Some points, one per row:
c(-0.592, -0.339, 0.304, 0.204, 0.966, -0.918, -0.302, -0.496, 1.103,
  0.251, 0.960, 0.088, -1.576, -0.934, 1.166, -1.466, -1.189, -1.024,
  0.087, -0.148, -1.064, -0.723, 0.443, 0.616)
c(0.609, 3.007, 1.003, 0.500, 0.209, -0.963, -1.388, -0.867, 0.140,
  -0.790, -1.625, 0.785, -1.867, 0.721, 1.417, -0.427, -0.147, 0.113,
  0.066, -0.059, 0.172, 1.879, -1.065, -1.147)
c(-0.546, -0.871, -1.120, -0.453, -0.629, 1.416, 0.856, 1.080, 0.414,
  1.050, -0.239, -0.279, -0.146, -1.565, -0.020, -0.184, -0.228, 0.400,
  -0.088, 1.133, -0.997, 0.273, -0.607, 1.871)
c(-0.780, 0.019, 1.027, 1.516, -0.035, -1.017, -0.168, -1.945, 1.269,
  0.641, 0.124, -0.939, -0.159, -0.473, 1.006, 0.365, -1.192, 0.386,
  0.361, 0.567, 0.320, 0.162, -0.941, 0.908)
c(-0.829, -1.057, -1.487, -1.504, -1.422, 1.629, 0.841, 0.069, -1.066,
  3.343, 1.308, 0.389, 1.139, -0.783, -0.707, -0.833, 0.948, 0.906,
  0.183, 1.949, -0.135, 0.056, -0.527, 1.471)
c(-0.653, -0.126, 0.866, -0.404, -1.002, -0.361, -0.488, 0.034, -0.491,
  0.203, 0.593, -0.373, -0.851, -0.081, -0.070, 0.742, -1.610, 0.172,
  -0.017, 0.584, -0.082, 0.039, 0.515, -0.127)
c(0.486, -0.704, 1.062, -0.681, 0.528, 0.295, 0.247, -0.005, 0.068,
  -0.375, -0.512, 0.468, 1.328, 0.908, 1.576, -0.850, -0.168, -0.116,
  -0.093, 0.470, -0.897, 0.600, -1.256, -0.259)
c(-0.025, 0.011, 0.493, 0.663, -1.229, -1.288, -0.021, -0.634, 1.478,
  -0.429, 1.690, -0.335, -0.897, -0.175, 0.412, -0.603, -1.388, -1.673,
  -0.836, -0.420, 0.242, 0.361, -0.484, 0.253)
c(0.779, 0.634, -2.123, -0.761, 0.288, 0.224, 1.781, -1.958, 0.871,
  1.560, 0.746, -1.878, -0.058, -0.811, 0.096, 0.639, 1.409, -0.678,
  -0.378, 0.413, -0.827, -1.096, 0.394, -0.847)
c(-1.252, 2.374, 0.004, -0.027, 1.385, 0.076, -1.033, -1.785, 0.226,
  -0.560, -1.443, 0.730, 0.063, 0.240, -0.475, -0.957, 1.166, -0.416,
  -0.896, -0.864, 0.239, 1.579, -0.290, 1.632)
c(-0.143, -0.886, -0.883, -1.126, -0.868, -1.598, -0.013, -0.313, -0.384,
  1.628, 2.008, -0.306, -1.478, -0.189, -0.975, 0.312, 0.130, -0.544,
  -0.963, 1.100, -1.944, 0.068, -0.841, 0.091)
c(1.800, 1.228, -0.173, 0.048, 1.231, 0.756, 0.625, 0.892, -1.035,
  0.598, -0.708, -0.059, -0.103, 0.897, -0.217, -1.357, 0.299, 1.834,
  0.962, 0.394, -0.014, -0.412, -1.088, -0.706)
c(0.920, -1.414, 0.523, 0.599, 0.106, -0.228, -0.869, -0.359, -0.313,
  -1.167, -0.300, 0.523, 0.464, -0.260, 0.385, -0.389, -0.306, -1.166,
  -1.531, -0.878, -0.580, 0.715, -1.302, 1.263)
c(0.078, -1.150, 0.257, 0.429, -0.530, -1.229, -0.427, -1.048, 0.629,
  -0.532, -0.227, -0.708, -1.359, -0.217, -0.107, -0.947, 0.436, -0.615,
  -0.779, -0.482, 0.006, 0.918, -1.526, 0.050)
c(1.147, 0.350, -1.328, -1.853, 0.589, 0.844, 1.095, 0.722, -0.952,
  -0.949, -0.241, -0.363, -1.992, 0.534, -0.022, 0.131, 0.378, 0.428,
  1.210, -1.560, -0.114, -0.050, -1.350, -0.923)
c(-1.334, 0.114, 1.794, 2.238, -1.084, -1.741, -1.057, -1.829, 0.224,
  0.577, 1.636, -0.261, 0.578, -0.939, 0.184, 0.414, -1.359, 0.962,
  -0.114, -0.720, -0.263, -1.153, -0.056, 1.222)
c(-0.409, -0.878, -0.599, 0.681, 0.832, -0.383, 0.136, 0.103, 0.457,
  -1.372, 0.272, -0.160, 0.723, -0.283, -0.736, -0.002, -0.591, 0.667,
  -0.967, 0.099, -0.649, -0.530, 0.948, 0.229)
c(-0.650, 1.889, 0.008, -1.520, 0.028, 0.444, -0.619, 0.302, -0.510,
  -0.413, -1.321, 2.319, 0.057, 0.040, -0.729, -0.274, -0.319, 0.712,
  -0.124, 0.251, 0.319, 2.023, -0.333, 0.346)
c(-0.307, -0.722, -0.969, -0.262, -0.361, 0.800, 0.222, 0.783, -0.351,
  -0.858, -0.508, -0.131, 0.188, -1.579, 0.992, -0.984, -0.297, 0.210,
  -0.695, 0.018, -0.166, -0.244, 0.912, -1.249)
c(-0.859, 0.062, -0.286, 0.037, -0.778, -1.012, 1.226, 0.331, -0.673,
  0.002, 0.406, -0.274, 1.313, -0.466, -0.424, 0.720, 0.120, -0.476,
  -0.866, 0.842, -0.937, -1.658, -1.187, -0.455)
c(2.266, 1.165, -1.247, -1.606, 1.636, 1.702, 0.456, 0.149, -1.635,
  -1.530, -0.148, -0.082, -1.890, 2.080, 0.486, -0.871, -0.446, -0.291,
  2.292, -0.783, 0.351, -0.551, -0.971, -1.662)
c(0.109, -1.187, 0.605, 0.520, 0.759, -0.239, 0.756, 0.045, -0.964,
  -0.367, -0.152, 0.233, -1.209, 0.220, 0.037, -0.691, -0.143, -1.651,
  0.866, 0.174, -0.639, -0.451, 0.365, -1.787)
c(-0.357, -0.243, 0.767, -0.731, 0.181, 0.480, -1.066, 0.224, -0.425,
  -0.725, -0.340, 0.024, -0.291, -1.374, 2.210, -0.656, 0.038, -0.938,
  0.858, 1.265, -1.020, 0.133, -0.786, 0.492)
c(2.199, 0.238, 0.238, -1.395, 1.351, 1.281, 0.115, 1.830, -1.104,
  -0.293, -1.307, -0.531, 0.505, 2.882, 0.956, 2.940, 0.509, 2.383,
  3.063, -0.245, 1.522, -0.243, 2.424, -0.600)
c(1.158, -0.704, -1.375, -0.594, 0.242, 0.426, 0.766, 1.787, -0.920,
  -0.870, -0.306, -1.074, -0.012, 1.618, 0.436, -1.002, 0.948, -0.274,
  0.098, -1.050, 0.250, 1.520, 1.269, -1.099)
c(-1.473, -1.959, -1.185, -0.960, -1.662, 0.053, 0.048, 0.174, -1.298,
  2.088, -0.468, -0.028, 2.302, 0.103, -0.835, 1.582, 0.850, -0.153,
  -1.753, 0.388, 1.212, -0.107, -0.699, 1.282)
c(1.147, -0.424, 1.176, 1.286, 0.145, -0.708, 2.014, -0.667, 1.315,
  -1.066, -0.162, -0.746, 0.537, -1.099, 0.839, -0.183, -1.110, -0.243,
  -0.713, -0.599, -0.488, -0.572, -1.477, 1.059)
c(-1.040, -0.959, 0.361, 0.906, -0.980, 1.004, 0.047, 0.290, -0.475,
  -0.825, -0.265, -1.116, 0.468, -0.721, 1.140, -0.596, -0.464, -1.021,
  0.273, -0.702, 0.069, 0.633, 0.572, -1.469)
c(0.171, 3.097, -0.530, -0.346, -1.840, 1.175, -0.538, -1.519, -0.844,
  0.762, -1.597, 1.626, 2.101, -0.588, -0.936, 1.458, 0.982, 1.490,
  -0.301, 0.847, 1.690, -0.536, -0.442, -0.877)
c(-0.313, 0.454, 0.172, 0.226, -1.226, -0.324, 0.438, -2.816, 0.705,
  -0.240, 0.764, -1.479, -0.135, -0.553, 0.214, -0.796, -0.277, -1.608,
  -0.943, -0.039, -0.591, -0.237, -1.248, 1.734)
c(2.536, 0.934, -0.550, 0.119, 0.506, 1.231, -0.614, 0.541, -1.416,
  -1.815, -0.579, -1.999, 0.008, 1.459, -1.344, 0.554, 0.379, 0.484,
  1.510, -0.828, 0.842, -1.259, 1.457, -0.679)
c(-0.851, 0.606, 1.247, 0.790, 0.069, 0.214, -0.623, -1.009, 1.301,
  -0.097, 1.873, -1.593, -0.459, -0.761, 1.913, 1.008, -0.394, -0.705,
  -0.775, -0.597, -0.787, 0.310, 0.311, 1.065)
c(0.330, -0.584, 0.988, -0.111, 0.410, 0.999, 0.335, 0.104, 0.907,
  1.018, -0.337, 0.247, -0.956, 0.377, 0.871, 0.374, -0.497, 0.113,
  0.680, 0.631, -0.767, 0.079, -1.245, 0.173)
c(0.335, -1.173, -0.062, -0.260, 0.538, -0.300, -0.684, -0.508, -0.349,
  -1.381, 0.341, 0.768, -0.540, 0.175, 0.436, -0.180, -0.371, -0.367,
  0.228, 1.508, -1.550, -0.840, -0.641, 0.870)
c(-0.119, -0.782, -0.297, -0.133, -0.727, 0.282, -0.190, 0.922, -0.962,
  -0.253, -0.310, 0.408, -0.812, -1.573, -1.735, 0.648, -0.570, 0.792,
  -0.958, 0.476, -0.621, -0.907, 1.486, 0.093)
c(0.301, 0.917, 0.403, -0.131, -1.278, 1.336, -0.718, -0.743, -0.767,
  0.652, -0.952, -0.498, 1.923, 0.090, -0.307, -0.908, -0.299, 0.389,
  -2.537, 0.716, -0.517, 0.862, -0.649, -0.311)
c(-0.136, -0.398, -0.460, -0.945, -0.209, -0.391, -1.410, 0.245, -0.278,
  -0.640, -0.329, -0.171, 0.711, -0.762, 0.707, 0.659, -1.162, -0.888,
  -0.554, -0.155, -0.370, -0.174, -0.357, 0.530)
c(-0.199, 1.549, -1.312, 0.548, -1.841, 1.860, -1.007, -0.602, 0.192,
  0.051, -0.473, 1.057, 1.571, -0.129, -0.625, -0.100, 0.434, 2.450,
  -0.508, -0.290, -0.368, 0.171, -0.561, -0.276)
c(0.012, 1.120, -2.875, 0.999, -1.678, 0.744, -1.193, -1.817, 0.620,
  -0.153, 1.012, -0.425, -1.008, -0.122, -1.248, -0.866, -0.622, 0.176,
  -2.031, 1.443, -0.159, 1.208, -0.873, 2.116)
c(-0.029, 0.747, 0.691, 0.333, -0.152, 0.164, -0.649, -0.018, -0.424,
  -0.654, -0.940, 1.154, -0.669, 0.379, 1.256, -0.346, -0.173, -1.016,
  -0.576, -2.052, -1.577, 2.397, -0.583, 0.817)
c(-0.068, -1.196, -0.198, -0.993, -0.350, -0.619, 0.150, 1.788, -0.461,
  1.190, 0.519, -0.995, -0.567, 0.689, -0.143, 0.761, 0.401, 1.804,
  0.123, 2.052, 0.785, -0.348, 1.811, 0.644)
c(-0.439, 1.460, -0.621, 1.171, -0.968, -1.860, -0.736, -1.184, -0.454,
  0.562, 1.909, 0.531, -0.154, -1.596, -2.382, -0.462, -0.492, -1.429,
  -1.824, 1.309, -0.428, 0.287, -0.904, 1.338)
c(-1.202, 0.064, 0.833, -0.969, -0.511, -0.138, -1.007, 0.054, -1.039,
  0.486, 0.042, 0.593, -0.954, 1.109, -0.802, -0.608, 0.053, 0.639,
  1.164, -1.075, 0.683, 1.300, 0.619, 0.003)
c(-0.544, 0.300, 0.299, -0.188, 0.626, -1.095, -1.379, 1.239, -1.403,
  0.516, 0.473, -0.172, -1.784, 1.309, 0.552, 1.394, -0.653, 1.018,
  1.020, 0.298, 1.815, -2.406, 2.258, -0.870)
c(0.881, -0.469, -0.508, -0.570, -1.005, -0.038, 0.272, 1.611, -0.462,
  -1.593, 0.476, 0.349, -0.868, 0.648, -0.149, 0.371, 0.576, 0.782,
  0.452, 1.398, 1.791, -0.022, 0.517, -1.098)
Here are 10 more points, each followed by its number:
c(-1.113, 1.379, 0.180, 0.959, -0.397, -1.000, 0.817, -0.795, -0.796,
  1.206, 0.137, -0.575, 1.915, -0.065, -1.362, -0.215, 1.885, 0.013,
  -1.238, 1.066, 1.697, -0.628, -1.074, 0.401) 0
c(2.628, 0.195, -1.160, -1.084, 0.188, 1.101, 0.174, 1.931, -0.831,
  0.209, -0.456, 1.002, 0.205, 3.516, -0.915, 2.709, 1.806, 1.613,
  2.323, -0.378, 3.525, -1.039, 3.095, -1.300) 1
c(-0.811, 0.481, 0.068, -0.867, -0.805, -0.443, -0.978, 0.670, -0.715,
  2.614, 0.878, -1.186, 1.075, -0.410, -0.522, -0.139, 1.164, -0.227,
  -1.126, 1.244, -0.740, -0.826, -0.564, 1.809) 2
c(-0.471, -0.894, -0.701, -1.103, -0.188, -1.004, 1.118, 1.624, -1.619,
  -1.189, 0.744, -0.318, 0.284, 0.957, -1.040, -0.037, 0.327, 0.578,
  -0.307, 0.379, 1.196, -0.704, -0.519, -1.090) 3
c(0.562, 0.235, 0.730, 0.996, 0.239, -1.926, 0.245, -0.644, 0.731,
  0.708, 0.632, 0.405, -0.465, -0.306, 0.474, -0.650, -1.386, 0.017,
  -0.191, 0.788, -0.513, -0.250, -0.330, 0.515) 4
c(-0.057, -0.461, -0.694, 0.493, 0.288, -0.171, 0.785, 1.233, 0.976,
  0.623, 0.152, -0.056, 1.142, -0.123, 0.762, -1.195, -1.617, 0.614,
  0.307, 0.222, -0.491, -0.558, -0.346, -0.446) 5
c(-0.641, -1.442, -0.660, 1.432, -0.608, 0.299, 0.497, 0.990, 0.706,
  -0.066, 0.544, -0.328, 0.371, -0.738, -0.501, -0.044, 0.101, 0.414,
  0.065, 0.879, -1.081, 0.061, -0.210, -0.046) 6
c(-0.904, -0.862, 1.428, -0.291, 0.567, -0.970, 0.147, -0.294, 0.541,
  -0.740, -1.526, 1.302, -0.135, -0.592, 0.442, -0.898, -0.919, -1.963,
  1.920, -0.623, -0.467, 0.460, 0.490, 0.394) 7
c(-0.220, -0.509, 1.097, -1.343, -0.150, -0.622, 0.481, 0.747, -0.387,
  -0.377, 0.170, -0.605, -0.714, 0.717, 0.451, -0.794, 0.431, -0.172,
  0.141, 0.822, -1.064, 0.282, 0.696, 0.509) 8
c(0.127, 2.402, -0.010, 0.726, 1.737, -0.241, -0.245, -1.239, 1.416,
  -1.016, -0.017, 0.353, -0.403, -0.572, 0.127, 0.328, 0.368, -0.472,
  -0.087, 0.066, -0.929, 1.046, 0.181, -0.325) 9
Which two of these numbered points are nearest to each point below, looking only along the 8 directions in which the first points spread most? Their numbers follow each, nearest first.
c(-0.963, -1.421, -0.186, -1.096, 1.728, -0.179, -0.962, 0.931, 0.010,
  -1.940, 0.355, -0.733, -1.018, 0.051, -0.277, 0.783, -0.143, -1.367,
  0.795, -1.031, -0.473, 0.036, 0.948, 0.192) > 8 7
c(-1.120, 1.855, -0.914, 0.422, -0.448, 0.606, -1.242, -0.432, -0.900,
  0.449, 0.092, -0.664, 1.158, -1.436, -1.657, -0.953, 1.512, 1.184,
  -0.152, 1.162, 0.454, -0.450, -0.223, 0.533) > 0 2
c(-0.648, 0.270, 1.603, 1.831, 0.208, -1.855, -0.072, -0.238, 2.024,
  0.199, 0.519, -0.215, -1.222, -0.450, 1.160, -0.360, 0.500, 0.150,
  -0.904, 1.510, -0.220, -0.729, -0.130, 0.996) > 4 7
c(0.882, -0.471, -0.329, 0.202, -0.425, 1.616, 1.877, 1.307, -0.393,
  0.147, -0.160, -0.437, -0.079, -0.153, -1.557, -0.528, -1.226, 1.515,
  0.521, 1.163, 1.851, -0.881, 0.690, -1.646) > 3 5
c(-0.478, -0.136, 1.181, 0.449, 0.021, 0.018, 0.284, 0.322, 0.197,
  -0.957, 0.854, 1.235, 0.225, 0.125, 1.727, -0.074, -0.623, -1.034,
  1.065, -0.801, -1.278, 1.195, -0.355, 0.534) > 7 8
c(0.730, 0.397, 1.468, -0.465, 0.500, 2.177, -0.374, 2.867, -1.467,
  -0.964, -0.062, 1.356, 0.234, 2.599, -1.207, 3.115, 0.715, 2.024,
  3.503, -0.302, 1.751, -1.301, 1.660, -1.091) > 1 3
c(4.843, 2.270, -0.488, -0.794, 2.086, 1.822, -2.071, 2.147, -0.105,
  -0.823, -0.223, 5.481, -0.456, 3.759, -0.384, 4.091, 0.368, 4.111,
  3.699, -1.157, 3.905, 1.266, 2.311, -1.587) > 1 3
c(4.025, 3.554, 1.921, -0.401, 3.215, 1.778, 1.349, 0.466, 0.103,
  -0.223, -0.761, 1.205, -0.146, 1.276, 1.066, -0.758, -1.903, 0.230,
  1.261, -1.928, -0.096, 1.900, -0.051, -1.841) > 9 7
c(-0.835, -0.965, -1.349, -0.829, -0.940, 1.267, -1.063, 0.092, -0.797,
  1.266, -0.223, -1.347, 0.973, -1.474, -0.713, 1.242, 1.983, 1.744,
  -0.653, 1.983, 0.310, -0.409, -0.791, 1.915) > 2 0
c(1.469, 2.120, 0.279, 0.839, 1.035, 0.821, 0.081, -0.174, 0.051,
  0.730, -0.505, 2.022, 1.571, -0.084, 1.009, 0.042, -0.900, 0.110,
  0.125, -2.211, 0.508, 1.423, -0.173, 0.129) > 9 7
c(-0.492, 1.731, -1.207, 0.857, -1.474, 1.457, -0.161, -0.070, -0.920,
  -0.267, 0.372, 0.777, 3.400, -1.360, -1.863, 0.918, 1.395, 2.027,
  -1.462, 0.427, -0.638, -0.534, -0.374, -1.196) > 0 6
c(-0.124, 0.255, -0.181, -1.165, -0.400, -0.591, -1.980, 0.922, -0.056,
  0.012, 0.008, 1.409, -1.166, 1.081, -0.214, -1.124, 0.035, 0.084,
  1.439, -0.399, 0.085, 0.537, 0.719, -0.405) > 8 7
c(-0.613, -1.276, -0.943, -1.224, -1.185, -0.952, 0.024, -0.838, -1.316,
  2.461, -0.099, 0.173, 1.386, -0.784, -0.482, -0.216, 1.978, 1.245,
  -1.540, 0.304, -0.091, -0.161, -1.024, 0.634) > 2 0
c(-0.641, -0.635, 0.209, -1.549, 0.644, 0.534, 1.876, 0.162, 0.325,
  -0.613, -1.048, -0.548, 0.202, -0.841, -0.018, -0.628, -1.565, 1.000,
  -0.394, -0.014, -1.285, -0.464, -0.649, -1.174) > 5 6
c(0.116, 2.861, -1.799, 0.703, -1.264, 1.513, 0.363, -1.417, -1.140,
  1.964, -1.345, -0.408, 3.328, -1.011, -0.749, 2.365, 2.648, 0.972,
  -1.919, 0.789, 1.518, -0.779, -1.011, 1.802) > 0 2
c(0.153, -0.818, -1.749, 0.852, 0.176, 0.304, 0.537, 0.485, 1.116,
  -0.745, -0.798, -1.306, 0.402, -1.328, -0.072, -0.209, -0.228, -0.020,
  -0.738, -0.028, -0.547, -0.771, 0.237, 1.805) > 6 5
c(3.641, 1.302, 0.082, -0.660, 0.612, 2.109, -1.249, 2.849, -0.829,
  -0.378, -0.883, 4.711, 0.011, 3.569, 0.124, 4.197, 1.486, 4.400,
  3.715, -1.051, 4.979, -0.361, 3.060, -0.610) > 1 3
c(-0.755, -0.564, 1.319, 3.231, 0.480, -1.931, 0.474, -1.036, 3.566,
  1.437, 2.879, -0.845, -1.280, -0.878, 0.401, 0.397, 0.031, -0.756,
  -1.134, -0.949, -1.145, 0.311, -0.517, 1.360) > 4 9
c(1.899, 0.755, 0.398, -1.119, 1.081, 3.359, -0.385, 2.468, -0.692,
  -0.003, -0.924, 4.135, -0.736, 3.386, -0.626, 4.590, 1.884, 3.785,
  2.964, -0.727, 4.367, -0.656, 3.295, -0.696) > 1 3
c(-1.274, 0.003, 0.195, -0.734, 0.405, -0.105, -0.112, -1.298, -0.751,
  1.233, -0.077, -0.321, -0.626, -0.145, -0.188, -0.461, -0.414, -0.507,
  1.292, 0.460, -0.770, 0.138, 2.071, -1.493) > 8 5
c(4.316, 4.703, -0.461, -1.414, 2.779, 2.144, 0.544, 1.704, -1.320,
  -0.466, -0.310, 3.072, -0.780, 2.266, 0.087, 2.627, 0.673, 2.032,
  3.876, -0.730, 1.882, 1.329, 1.129, -0.743) > 1 9
c(-0.670, -0.996, -0.858, -0.202, 0.183, -0.851, -1.079, -0.383, 0.224,
  -0.263, 0.528, 0.183, -0.295, 0.363, 0.537, -1.497, 0.096, -0.072,
  -0.058, -0.723, -0.162, 1.117, 0.142, 0.973) > 8 7
c(-1.117, -0.891, 0.305, -1.293, 1.369, -1.045, 0.769, -0.954, 0.325,
  -0.115, 0.649, -0.873, -1.496, 0.312, 0.814, 0.048, 0.675, -1.511,
  0.768, -0.746, -0.200, -0.068, 0.135, 0.388) > 8 4
c(-0.621, 0.215, 0.609, -1.126, -0.109, -0.590, 2.144, 0.702, 0.604,
  -0.306, -0.808, 0.435, -0.154, -0.717, 1.337, -0.432, -0.442, -0.468,
  -0.684, 0.988, 0.783, -0.999, -0.697, -0.496) > 5 6
c(-0.887, 0.117, 0.747, 1.416, -0.332, -0.515, -1.348, -0.419, 1.346,
  -0.040, 0.973, -0.047, -0.173, -1.209, 1.180, -0.514, -0.126, -0.679,
  -0.385, 0.312, -0.460, -0.328, -0.056, -0.103) > 4 7
c(1.995, 0.687, -0.389, 0.302, 0.941, 2.067, -0.736, 1.389, -0.753,
  -0.050, -0.307, 1.363, -1.072, 1.514, -0.227, 1.772, 0.751, 2.381,
  2.020, -0.842, 2.806, -1.023, 1.456, -1.528) > 1 3
c(-0.053, -0.689, 0.107, -0.819, 1.748, -1.395, 0.087, -0.823, 1.313,
  0.936, 1.705, -0.397, -1.364, 0.946, -0.543, -1.762, 1.284, -0.613,
  0.045, -0.074, -0.458, -0.872, 2.098, -0.010) > 8 4
c(0.610, -1.049, -0.099, -1.068, -0.304, 0.634, 2.031, 0.233, -0.397,
  -1.859, -0.864, 0.217, 0.144, -0.013, 1.101, -0.106, -0.657, 0.487,
  1.555, 1.042, -0.442, -0.748, -1.687, -1.536) > 5 8
c(0.135, 0.426, 0.966, -0.886, 0.568, 0.102, 1.681, 0.021, 0.158,
  -0.471, -0.716, -1.626, 1.241, 0.267, 1.740, -0.537, -0.509, -0.654,
  0.454, -0.827, -0.739, -0.414, -0.243, -0.208) > 5 8
c(-0.381, -0.435, 0.893, 0.774, -0.431, -0.513, -1.410, -1.818, 0.707,
  1.018, 0.890, -0.745, 0.291, -1.350, 0.654, 0.181, -0.290, 0.007,
  0.256, 0.841, -0.115, 1.571, -0.372, 0.034) > 4 2
c(1.255, -0.407, -0.815, -0.134, 0.432, 0.780, 0.615, 0.954, -0.747,
  -0.476, -0.787, -0.419, -0.391, 1.213, -0.688, 0.598, 1.270, 0.781,
  -0.136, 0.546, 1.246, -0.945, 0.715, -0.322) > 3 5
c(-0.032, -1.159, -1.090, 1.147, -2.096, 0.054, -0.153, -0.798, 0.129,
  2.080, 0.788, -0.523, 1.482, -0.896, -0.901, -0.360, 1.249, -0.190,
  -1.074, 1.521, -0.149, -0.037, -0.116, 1.056) > 2 0
c(-0.431, -1.742, -0.310, -0.426, -0.756, -2.140, -1.090, 0.939, -0.572,
  -1.189, 0.329, -1.729, -0.609, 2.151, 0.056, 0.089, -1.233, -1.504,
  0.772, 0.654, -0.233, -0.946, 0.429, 0.161) > 8 3
c(-0.288, -1.665, -0.542, -1.530, -0.574, 0.359, 0.163, 0.082, -0.658,
  2.096, -0.820, -0.585, 1.083, -0.255, -1.340, 1.446, 1.387, 0.399,
  -2.515, 0.774, 1.655, -0.007, -0.184, 0.875) > 2 0
c(-0.383, -1.435, 0.358, 0.635, 0.291, 0.942, 2.014, 0.245, 1.307,
  -0.684, 0.010, -0.695, 1.170, 0.038, 2.021, -0.938, 0.932, 0.074,
  0.653, -2.132, -0.250, -0.863, -0.523, -0.736) > 5 6
c(0.190, -1.593, -0.537, -0.660, -0.983, 1.619, 0.478, 0.088, -0.664,
  2.423, -0.135, 0.491, 2.566, -0.831, 0.016, 2.194, -0.167, 0.745,
  -0.983, 1.251, -0.105, -1.601, 0.324, 1.539) > 2 6
c(-0.548, -1.548, -0.255, 0.299, -0.672, -0.379, 1.637, 0.590, 1.090,
  -0.231, -1.097, -0.342, 0.708, 0.119, 0.304, -0.660, -0.972, -0.635,
  -2.016, -0.018, -0.100, -0.231, 0.064, 0.091) > 6 5
c(1.561, -0.416, -0.085, 0.071, -1.239, 1.005, 1.106, 0.528, 0.499,
  -0.993, -0.596, -0.373, 0.356, 0.833, 1.530, -0.630, 0.497, -0.398,
  0.526, 0.117, 0.152, -0.789, -0.796, -1.678) > 5 6
c(-1.362, -0.917, -0.834, -0.520, -0.277, 0.814, 1.328, 1.128, 0.022,
  0.535, -0.640, -0.029, 0.982, -0.220, -0.315, -0.749, -0.459, -1.524,
  -0.757, 0.275, 0.351, 0.054, -0.582, 0.487) > 6 5
c(-0.828, -0.144, -1.632, -0.375, -0.923, 0.890, -0.681, -1.071, -0.186,
  1.202, 0.216, -1.768, 0.410, -0.808, -1.425, 0.592, 1.009, 1.168,
  -1.169, 2.877, -0.137, -1.143, -1.130, 1.422) > 2 0
c(-0.431, -0.062, -1.803, -0.756, -1.143, 1.637, -0.767, 0.198, -0.773,
  3.511, -0.189, 1.470, 2.073, -0.383, -0.235, 1.548, 2.019, 1.862,
  -0.924, 2.371, 2.335, -1.821, -0.191, 2.498) > 2 0
c(3.108, 1.110, 0.252, 0.114, 1.009, 0.633, 0.429, -0.551, 0.669,
  -0.358, -0.887, 1.190, 0.222, -0.399, 1.222, -0.817, -0.162, -0.655,
  1.129, -0.490, -1.152, 0.493, -1.109, -0.623) > 9 5
c(-2.002, -0.466, -0.892, 0.577, -0.450, 1.257, -0.793, -0.645, -1.028,
  2.613, -0.637, -0.421, 2.230, -0.402, -0.633, 0.572, 2.106, 2.055,
  0.104, 1.046, 2.014, -0.968, 0.052, 1.863) > 2 0
c(-1.131, 0.371, 2.119, 0.694, 1.352, -0.999, 0.974, -0.230, 0.948,
  -0.959, -1.248, 0.984, 0.422, -1.165, 0.419, -0.810, -0.105, -0.509,
  -1.238, -0.331, -1.258, 1.693, 1.002, -0.127) > 7 4
c(1.987, 0.321, -1.052, -0.341, 0.977, 0.310, -0.723, 1.061, 0.184,
  -0.750, -0.637, 1.351, 0.243, 3.522, -0.427, 2.428, 0.896, 2.920,
  1.540, -0.429, 1.220, -0.289, 1.362, -1.086) > 1 3
c(1.098, -0.877, -1.711, -0.528, 0.694, 0.810, -0.161, 2.484, -1.095,
  -0.913, -0.733, 0.271, -1.113, 2.406, -0.438, 2.709, 0.075, 2.705,
  2.253, -0.890, 1.297, -0.345, 1.496, -0.893) > 1 3
c(0.111, -1.607, -0.740, -0.360, -0.807, 0.382, 1.141, 0.725, -0.685,
  0.058, -0.062, -0.890, 0.177, 2.017, -0.676, 0.204, 1.195, 0.249,
  0.713, 1.041, 0.713, -0.976, 0.759, -1.728) > 3 5
c(-0.556, -0.977, 0.118, 0.256, -0.276, -0.012, 2.216, 1.285, -0.144,
  -0.261, -1.323, -0.779, -0.252, -0.179, 1.037, -0.982, -0.376, -0.961,
  0.280, -0.413, -0.781, -1.289, -0.381, 0.111) > 5 6
c(-1.219, 2.133, -0.760, -1.261, -0.341, 1.296, -1.302, -1.059, -0.702,
  -0.110, -0.867, 1.447, 1.728, -0.450, -0.556, 2.543, 2.430, 1.968,
  -1.404, 1.720, 1.342, -0.692, 0.537, -0.343) > 0 2
c(-0.438, -0.751, 1.634, 2.163, -0.929, -0.610, -0.378, -1.815, 0.928,
  0.167, 1.005, -1.289, -0.734, -0.362, 0.778, -0.482, -0.820, -1.137,
  -0.851, 0.986, -1.064, 0.764, -0.912, 1.420) > 4 9
c(-0.490, -0.481, -1.280, 0.669, -2.113, -1.344, 0.747, 0.285, -1.139,
  2.017, 1.585, -0.372, 0.483, -0.529, 1.592, -0.718, 0.054, -1.263,
  -1.127, 2.367, -0.397, -0.341, -0.332, 0.288) > 2 6
c(0.995, 0.707, 0.099, 0.678, 0.246, -1.264, -1.322, -0.385, 1.680,
  0.317, -0.343, 0.971, -0.396, -0.298, -0.094, -1.406, -0.068, -0.221,
  0.379, -0.235, -0.914, 1.003, -0.395, -0.443) > 9 4
c(-0.685, -0.004, 1.105, 0.837, -0.398, -0.451, -1.157, 0.163, -0.434,
  -0.782, 0.116, -0.121, 0.831, -0.763, 1.732, -0.872, -0.744, 0.274,
  -0.575, -1.063, -1.499, 2.211, -0.605, -1.410) > 7 5
c(0.206, 1.745, -0.615, 0.541, 0.674, 0.139, -0.255, 0.310, -0.428,
  -1.185, 0.760, -0.138, -1.378, 0.029, -0.805, -0.714, -0.494, -0.545,
  0.098, -0.287, -1.362, 0.274, -0.417, 0.714) > 9 4
c(1.791, -0.744, -1.682, -0.317, -0.094, 0.180, -0.630, 1.683, -1.722,
  0.016, -0.839, -0.531, -0.563, 1.795, -0.917, 1.315, 0.994, 1.923,
  0.793, -1.160, 1.852, -1.327, 1.631, -2.197) > 1 3
c(-0.723, -0.792, -1.002, -0.123, -0.871, 0.373, 1.992, 1.624, -0.777,
  0.243, -0.078, 0.055, 2.467, -0.009, -0.402, -0.721, -1.419, -0.088,
  -1.438, 0.947, 0.204, -0.645, -0.027, -0.072) > 6 5
c(0.457, -0.321, -0.092, 0.215, 1.603, 0.825, -0.726, -1.552, 0.974,
  -0.834, -0.094, 0.482, -0.481, 0.496, 1.091, 0.101, -0.113, -1.096,
  -0.096, -0.290, -0.637, 0.242, -0.715, 0.751) > 9 7
